500 stands for zero in the data rows.
Each row has a hidden score. How much does it go up from the first row of each pair to the second? 15 means little or no change, 30 a big rise and 0 a big fall. The score is a weighted sum of the row's numbers plus the product of two more (or one squared), each taken from its middle value.
vec![455, 392, 344, 555, 534, 522, 709, 680, 263, 368]
vec![573, 723, 686, 462, 599, 474, 281, 365, 580, 550] 10
vec![701, 699, 525, 449, 559, 223, 634, 499, 337, 408]
vec![426, 502, 591, 490, 423, 497, 573, 587, 474, 318] 10
vec![495, 489, 608, 498, 315, 424, 260, 200, 435, 289]
vec![487, 401, 425, 551, 587, 811, 347, 610, 523, 565] 19
vec![398, 562, 437, 547, 425, 442, 649, 479, 355, 384]
vec![414, 430, 577, 578, 591, 583, 554, 519, 770, 519] 18
vec![511, 636, 630, 539, 500, 697, 412, 426, 628, 598]
vec![440, 553, 380, 574, 566, 265, 683, 684, 585, 557] 14
vec![335, 575, 487, 561, 573, 412, 612, 560, 532, 439]
vec![548, 518, 545, 589, 483, 566, 490, 580, 666, 468] 20
vec![491, 589, 550, 641, 488, 536, 501, 570, 564, 570]
vec![383, 513, 527, 403, 616, 454, 629, 585, 429, 536] 9
vec![498, 403, 490, 506, 392, 723, 387, 519, 362, 635]
vec![556, 614, 656, 389, 246, 506, 494, 345, 540, 438] 16
vec![331, 434, 511, 329, 727, 345, 539, 520, 675, 302]
vec![487, 636, 573, 557, 507, 413, 443, 366, 409, 492] 20
vec![485, 461, 441, 423, 467, 486, 575, 557, 516, 445]
vec![454, 289, 441, 412, 542, 695, 651, 616, 474, 679] 15
vec![625, 670, 561, 452, 414, 436, 400, 282, 570, 386]
vec![490, 503, 617, 567, 696, 410, 541, 510, 429, 517] 13
vec![524, 396, 418, 428, 511, 587, 584, 523, 535, 437]
vec![670, 505, 461, 602, 466, 510, 415, 469, 440, 399] 15
vec![523, 651, 539, 647, 484, 368, 411, 514, 540, 487]
vec![524, 734, 732, 484, 639, 374, 356, 370, 666, 539] 20
vec![622, 781, 508, 420, 460, 218, 677, 513, 333, 400]
vec![414, 342, 475, 520, 590, 620, 613, 694, 456, 586] 16
vec![424, 502, 284, 634, 569, 572, 639, 763, 386, 438]
vec![517, 557, 607, 391, 423, 609, 430, 440, 544, 548] 9
vec![512, 460, 500, 404, 626, 490, 713, 585, 526, 603]
vec![523, 693, 554, 538, 484, 394, 449, 484, 587, 457] 14
vec![544, 295, 464, 637, 365, 607, 639, 556, 258, 642]
vec![434, 484, 505, 425, 624, 502, 668, 594, 600, 616] 9
vec![494, 322, 563, 511, 369, 686, 539, 412, 606, 434]
vec![469, 379, 458, 623, 413, 567, 381, 501, 337, 664] 8
vec![455, 502, 431, 434, 604, 524, 570, 581, 749, 592]
vec![462, 449, 546, 388, 650, 416, 628, 535, 553, 497] 12
vec![508, 438, 433, 570, 308, 630, 529, 464, 406, 575]
vec![370, 607, 531, 544, 460, 563, 485, 468, 385, 568] 6
vec![492, 257, 418, 365, 559, 709, 521, 599, 595, 634]
vec![561, 721, 646, 510, 548, 231, 608, 537, 441, 372] 13
vec![520, 756, 529, 529, 553, 384, 386, 368, 592, 577]
vec![355, 318, 448, 422, 475, 643, 624, 637, 507, 691] 14
vec![338, 473, 420, 365, 787, 331, 524, 562, 571, 451]
vec![504, 703, 605, 473, 642, 360, 491, 377, 744, 461] 29
vec![550, 739, 636, 447, 544, 398, 407, 319, 719, 375]
vec![458, 419, 583, 518, 558, 602, 342, 397, 516, 525] 15
vec![574, 505, 409, 644, 586, 445, 539, 585, 299, 554]
vec![531, 410, 581, 357, 559, 597, 325, 374, 560, 626] 19
vec![518, 544, 474, 578, 656, 422, 454, 567, 615, 472]
vec![472, 306, 513, 328, 461, 389, 375, 308, 443, 326] 13
vec![527, 467, 494, 414, 416, 434, 295, 229, 335, 285]
vec![420, 463, 525, 576, 540, 626, 536, 559, 537, 610] 17
vec![455, 503, 496, 555, 578, 470, 603, 529, 494, 393]
vec![512, 529, 577, 639, 500, 440, 439, 344, 502, 466] 16
vec![488, 385, 357, 594, 323, 597, 633, 560, 238, 465]
vec![390, 414, 439, 396, 479, 710, 584, 643, 525, 693] 8
vec![453, 446, 415, 551, 655, 459, 651, 727, 373, 446]
vec![539, 576, 485, 449, 311, 427, 611, 460, 410, 419] 19
vec![399, 394, 479, 529, 766, 477, 478, 510, 657, 658]
vec![456, 615, 551, 497, 662, 257, 593, 610, 612, 482] 17
vec![485, 445, 565, 559, 607, 644, 495, 559, 675, 603]
vec![539, 391, 415, 455, 464, 551, 281, 346, 443, 445] 12
vec![487, 636, 420, 565, 468, 323, 554, 619, 549, 380]
vec![551, 635, 698, 602, 422, 429, 423, 322, 404, 379] 15
vec![471, 461, 469, 497, 456, 310, 653, 590, 423, 395]
vec![358, 371, 456, 514, 501, 621, 620, 637, 491, 607] 15
vec![578, 640, 447, 636, 344, 671, 454, 522, 349, 574]
vec![516, 314, 434, 474, 632, 479, 625, 592, 431, 426] 16
vec![556, 702, 677, 529, 490, 485, 298, 272, 606, 541]
vec![449, 353, 483, 409, 460, 406, 591, 574, 313, 487] 12
vec![546, 475, 433, 495, 220, 576, 326, 334, 506, 477]
vec![540, 281, 374, 408, 392, 667, 217, 321, 404, 480] 16
vec![453, 613, 330, 493, 496, 331, 684, 712, 495, 524]
vec![374, 486, 501, 392, 500, 468, 307, 356, 444, 318] 13
vec![449, 458, 422, 649, 491, 427, 685, 640, 448, 419]
vec![514, 341, 383, 334, 326, 567, 269, 446, 368, 409] 8
vec![421, 407, 497, 229, 565, 774, 508, 592, 599, 771]
vec![539, 217, 575, 488, 400, 616, 331, 373, 347, 413] 18
vec![627, 371, 457, 375, 440, 595, 309, 341, 453, 468]
vec![478, 405, 357, 459, 486, 408, 719, 741, 358, 555] 8
vec![548, 473, 614, 451, 596, 509, 551, 457, 707, 604]
vec![390, 607, 487, 526, 449, 442, 597, 515, 558, 331] 7
vec![383, 426, 347, 511, 470, 542, 702, 678, 407, 525]
vec![403, 326, 428, 419, 588, 603, 546, 541, 516, 539] 15
vec![559, 585, 543, 535, 316, 377, 416, 379, 363, 345]
vec![522, 519, 529, 576, 587, 536, 320, 381, 630, 559] 21
vec![574, 383, 566, 440, 365, 776, 409, 488, 282, 570]
vec![448, 496, 428, 666, 556, 498, 445, 591, 395, 419] 16
vec![635, 464, 386, 528, 400, 521, 430, 459, 526, 448]
vec![340, 477, 641, 454, 478, 640, 230, 361, 589, 496] 2
vec![508, 385, 478, 501, 307, 695, 578, 442, 321, 318]
vec![443, 455, 423, 548, 368, 510, 652, 615, 303, 428] 4
vec![369, 390, 353, 629, 786, 619, 585, 779, 452, 544]
vec![529, 464, 428, 596, 586, 378, 540, 542, 448, 411] 18
vec![717, 712, 435, 532, 130, 590, 475, 344, 315, 489]
vec![263, 358, 544, 313, 398, 730, 548, 637, 514, 785] 14
vec![348, 585, 423, 543, 549, 303, 619, 635, 652, 523]
vec![516, 582, 423, 550, 361, 649, 508, 560, 402, 566] 16
vec![427, 630, 488, 380, 657, 440, 629, 523, 589, 541]
vec![589, 332, 351, 367, 415, 592, 311, 370, 524, 449] 22
vec![516, 434, 590, 388, 195, 513, 515, 400, 641, 361]
vec![653, 612, 450, 557, 540, 730, 377, 628, 398, 721] 11
vec![386, 460, 494, 393, 706, 399, 677, 558, 569, 467]
vec![520, 684, 663, 440, 508, 451, 343, 459, 673, 586] 24
vec![512, 459, 410, 581, 700, 474, 600, 585, 457, 441]
vec![415, 568, 641, 399, 650, 260, 453, 463, 559, 415] 13
vec![699, 426, 423, 450, 385, 710, 572, 581, 362, 615]
vec![583, 693, 586, 713, 584, 412, 460, 424, 630, 554] 15
vec![649, 453, 444, 519, 507, 553, 485, 481, 631, 469]
vec![425, 535, 635, 374, 329, 452, 599, 407, 487, 360] 6
vec![545, 325, 560, 366, 280, 526, 365, 308, 513, 419]
vec![608, 361, 392, 514, 513, 564, 550, 556, 230, 454] 14
vec![655, 381, 566, 453, 247, 611, 391, 314, 437, 438]
vec![370, 419, 605, 510, 617, 408, 653, 479, 494, 274] 12
vec![520, 493, 497, 585, 386, 639, 517, 562, 371, 665]
vec![494, 420, 510, 609, 437, 681, 586, 639, 373, 507] 16
vec![669, 510, 405, 554, 294, 615, 467, 569, 197, 466]
vec![513, 393, 588, 450, 397, 422, 616, 491, 527, 298] 19
vec![760, 605, 385, 660, 143, 514, 401, 380, 432, 374]
vec![514, 435, 464, 711, 473, 713, 479, 672, 428, 624] 11
vec![454, 462, 464, 373, 546, 349, 568, 361, 461, 273]
vec![482, 472, 422, 610, 550, 642, 549, 670, 366, 667] 14
vec![441, 470, 477, 410, 463, 691, 476, 541, 549, 765]
vec![460, 320, 648, 365, 355, 671, 326, 402, 373, 553] 12
vec![486, 546, 471, 531, 407, 547, 490, 547, 532, 502]
vec![652, 345, 389, 281, 218, 376, 284, 254, 197, 326] 15
vec![439, 485, 371, 517, 225, 505, 617, 657, 167, 412]
vec![340, 492, 567, 390, 367, 695, 470, 467, 553, 485] 15
vec![405, 401, 530, 411, 440, 351, 287, 358, 434, 407]
vec![359, 425, 439, 579, 610, 404, 657, 682, 429, 285] 18
vec![647, 573, 366, 542, 337, 509, 358, 514, 502, 522]
vec![690, 427, 429, 545, 365, 470, 461, 409, 446, 503] 22
vec![438, 364, 484, 574, 453, 597, 375, 493, 436, 574]
vec![316, 483, 496, 545, 564, 446, 620, 502, 439, 415] 14
vec![485, 541, 568, 503, 639, 578, 440, 502, 604, 589]
vec![492, 563, 406, 482, 618, 399, 573, 623, 548, 507] 12
vec![450, 717, 734, 521, 552, 471, 417, 227, 738, 568]
vec![434, 556, 447, 489, 553, 360, 638, 538, 491, 410] 9
vec![437, 546, 460, 448, 698, 279, 521, 521, 452, 436]
vec![524, 665, 551, 401, 632, 349, 490, 373, 607, 568] 23
vec![406, 602, 582, 566, 452, 372, 635, 594, 450, 446]
vec![509, 407, 433, 466, 571, 425, 644, 593, 413, 433] 16
vec![347, 628, 588, 559, 528, 325, 509, 477, 596, 444]
vec![618, 342, 429, 370, 399, 614, 284, 324, 425, 569] 21
vec![465, 765, 638, 510, 451, 314, 531, 601, 354, 470]
vec![431, 316, 420, 360, 534, 517, 622, 607, 614, 544] 21
vec![350, 475, 323, 604, 559, 451, 671, 717, 531, 339]
vec![589, 210, 484, 384, 300, 496, 257, 277, 224, 344] 12
vec![500, 569, 507, 555, 318, 480, 282, 362, 657, 459]
vec![574, 392, 504, 466, 400, 489, 313, 344, 408, 539] 20
vec![419, 500, 445, 469, 499, 550, 651, 571, 570, 569]
vec![727, 621, 666, 315, 377, 567, 433, 207, 559, 494] 21
vec![543, 525, 309, 574, 579, 562, 620, 803, 373, 596]
vec![301, 466, 481, 604, 639, 389, 546, 650, 644, 478] 14
vec![452, 309, 476, 440, 368, 486, 206, 324, 320, 286]
vec![569, 298, 475, 448, 542, 565, 311, 426, 377, 487] 20
vec![363, 591, 549, 494, 459, 651, 460, 558, 710, 560]
vec![439, 264, 307, 520, 485, 618, 394, 522, 486, 556] 20
vec![574, 753, 483, 446, 526, 423, 431, 345, 498, 469]
vec![397, 403, 384, 452, 669, 373, 546, 532, 456, 456] 8
vec![594, 502, 503, 373, 637, 564, 403, 553, 619, 732]
vec![472, 421, 391, 633, 283, 557, 547, 632, 311, 481] 8
vec![586, 493, 454, 453, 586, 435, 410, 413, 424, 444]
vec![405, 459, 489, 411, 514, 534, 580, 512, 568, 613] 15
vec![337, 586, 543, 393, 653, 374, 572, 602, 752, 505]
vec![614, 665, 498, 707, 447, 398, 449, 471, 529, 428] 19
vec![531, 331, 388, 462, 371, 643, 195, 321, 241, 382]
vec![621, 477, 535, 546, 505, 601, 433, 406, 369, 730] 21
vec![480, 524, 396, 559, 298, 394, 525, 471, 336, 381]
vec![555, 566, 647, 376, 529, 301, 315, 249, 507, 496] 21
vec![593, 467, 443, 285, 345, 601, 420, 311, 495, 561]
vec![507, 511, 607, 622, 493, 509, 533, 548, 481, 686] 19
vec![568, 461, 513, 387, 239, 661, 418, 326, 563, 519]
vec![711, 750, 584, 612, 438, 407, 425, 496, 493, 543] 13
vec![571, 591, 425, 624, 360, 429, 467, 485, 385, 329]
vec![539, 664, 583, 496, 694, 445, 542, 535, 632, 545] 15
vec![518, 433, 479, 450, 422, 396, 635, 535, 395, 388]
vec![519, 388, 349, 357, 517, 611, 747, 800, 549, 734] 14
vec![300, 513, 529, 529, 597, 658, 645, 637, 730, 563]
vec![440, 422, 561, 385, 515, 321, 574, 468, 490, 375] 13
vec![343, 343, 496, 399, 533, 660, 607, 655, 424, 668]
vec![478, 539, 521, 701, 653, 429, 480, 633, 544, 498] 18
vec![570, 638, 589, 487, 420, 339, 424, 391, 530, 326]
vec![475, 558, 491, 463, 571, 323, 668, 531, 646, 524] 18
vec![321, 338, 453, 399, 522, 663, 574, 559, 406, 631]
vec![425, 538, 545, 516, 456, 596, 466, 485, 718, 587] 21
vec![488, 505, 416, 669, 558, 512, 575, 765, 359, 552]
vec![430, 546, 498, 451, 664, 467, 703, 566, 670, 458] 18
vec![659, 562, 501, 539, 429, 529, 494, 446, 552, 464]
vec![481, 394, 403, 571, 517, 452, 630, 709, 432, 477] 9
vec![590, 587, 612, 505, 650, 499, 396, 352, 733, 517]
vec![500, 471, 374, 559, 697, 390, 617, 553, 573, 506] 7
vec![666, 590, 619, 446, 487, 557, 373, 330, 578, 540]
vec![421, 520, 500, 421, 726, 371, 625, 577, 498, 420] 5
vec![581, 424, 474, 543, 374, 730, 360, 498, 309, 679]
vec![421, 432, 433, 416, 690, 494, 446, 588, 554, 568] 10
vec![478, 569, 654, 620, 693, 388, 492, 475, 664, 417]
vec![551, 577, 658, 432, 581, 454, 458, 469, 623, 491] 16
vec![455, 723, 647, 597, 458, 420, 370, 309, 530, 536]
vec![632, 656, 548, 442, 437, 453, 272, 251, 611, 490] 19
vec![537, 522, 513, 510, 704, 368, 651, 545, 591, 370]
vec![530, 437, 451, 458, 619, 608, 634, 680, 491, 668] 13
vec![247, 551, 634, 425, 585, 328, 373, 385, 535, 352]
vec![596, 695, 528, 659, 637, 374, 473, 507, 458, 371] 24
vec![480, 440, 540, 487, 662, 402, 568, 474, 500, 476]
vec![443, 348, 475, 407, 587, 681, 509, 605, 645, 674] 17
vec![616, 654, 677, 437, 404, 360, 419, 273, 629, 464]
vec![652, 640, 490, 754, 348, 666, 321, 533, 397, 614] 3
vec![564, 624, 514, 653, 459, 413, 406, 544, 332, 295]
vec![383, 418, 477, 624, 501, 495, 676, 547, 470, 459] 24
vec![549, 635, 641, 464, 728, 437, 545, 475, 683, 609]
vec![545, 482, 455, 654, 441, 539, 577, 714, 420, 528] 10
vec![338, 439, 545, 441, 681, 411, 577, 537, 496, 346]
vec![446, 451, 605, 474, 265, 399, 293, 337, 294, 309] 11
vec![428, 575, 608, 463, 444, 453, 528, 292, 587, 269]
vec![439, 515, 542, 535, 718, 509, 638, 583, 599, 551] 12
vec![694, 567, 498, 484, 598, 484, 458, 495, 545, 426]
vec![602, 451, 332, 415, 716, 288, 708, 662, 581, 515] 4
vec![611, 366, 557, 369, 290, 622, 383, 296, 440, 405]
vec![415, 376, 422, 603, 531, 471, 623, 626, 407, 446] 12
vec![351, 534, 318, 706, 613, 437, 643, 679, 450, 642]
vec![604, 630, 631, 684, 402, 449, 471, 392, 575, 530] 25
vec![543, 467, 580, 503, 601, 445, 636, 554, 526, 369]
vec![576, 465, 602, 506, 355, 528, 290, 326, 635, 563] 19
vec![484, 454, 420, 481, 469, 423, 658, 786, 408, 504]
vec![567, 362, 502, 352, 351, 408, 287, 235, 336, 267] 17
vec![553, 416, 426, 514, 410, 670, 412, 431, 357, 528]
vec![568, 363, 484, 399, 439, 609, 615, 403, 551, 663] 18
vec![534, 653, 488, 621, 397, 433, 537, 479, 492, 432]
vec![372, 555, 521, 404, 532, 519, 597, 553, 575, 547] 11
vec![523, 476, 489, 566, 277, 598, 355, 374, 500, 408]
vec![412, 323, 539, 466, 370, 550, 414, 389, 496, 553] 17
vec![448, 320, 446, 329, 670, 738, 568, 554, 520, 634]
vec![518, 406, 324, 707, 559, 610, 550, 717, 445, 508] 22
vec![374, 466, 433, 460, 672, 274, 585, 526, 631, 371]
vec![435, 368, 568, 475, 428, 646, 380, 463, 486, 577] 20
vec![439, 386, 537, 413, 625, 414, 633, 469, 308, 411]
vec![599, 510, 418, 557, 543, 618, 568, 574, 295, 625] 21
vec![453, 485, 487, 463, 709, 445, 652, 568, 559, 437]
vec![360, 519, 513, 353, 649, 402, 560, 381, 597, 485] 12
vec![409, 473, 383, 546, 390, 387, 683, 564, 484, 446]
vec![426, 544, 603, 490, 669, 296, 576, 583, 600, 485] 15
vec![423, 446, 486, 508, 602, 359, 409, 504, 543, 487]
vec![531, 404, 321, 442, 484, 497, 818, 594, 407, 467] 19
vec![293, 483, 618, 272, 653, 229, 484, 423, 519, 347]
vec![421, 576, 415, 456, 515, 457, 615, 576, 627, 382] 23
vec![569, 676, 512, 641, 422, 406, 460, 449, 422, 386]
vec![486, 483, 508, 529, 627, 517, 397, 533, 630, 598] 18
vec![471, 432, 497, 435, 420, 450, 610, 582, 565, 387]
vec![573, 537, 460, 423, 375, 461, 384, 323, 628, 482] 18
vec![416, 498, 559, 352, 680, 373, 376, 383, 508, 267]
vec![485, 421, 588, 401, 461, 692, 457, 427, 584, 697] 25
vec![381, 461, 567, 469, 471, 337, 572, 448, 547, 328]
vec![385, 560, 626, 429, 560, 714, 458, 545, 715, 739] 17
vec![476, 413, 475, 554, 570, 706, 589, 595, 656, 652]
vec![463, 372, 423, 433, 493, 615, 570, 655, 477, 462] 10
vec![602, 368, 504, 423, 171, 451, 251, 290, 324, 332]
vec![564, 712, 678, 573, 635, 415, 320, 463, 637, 631] 23
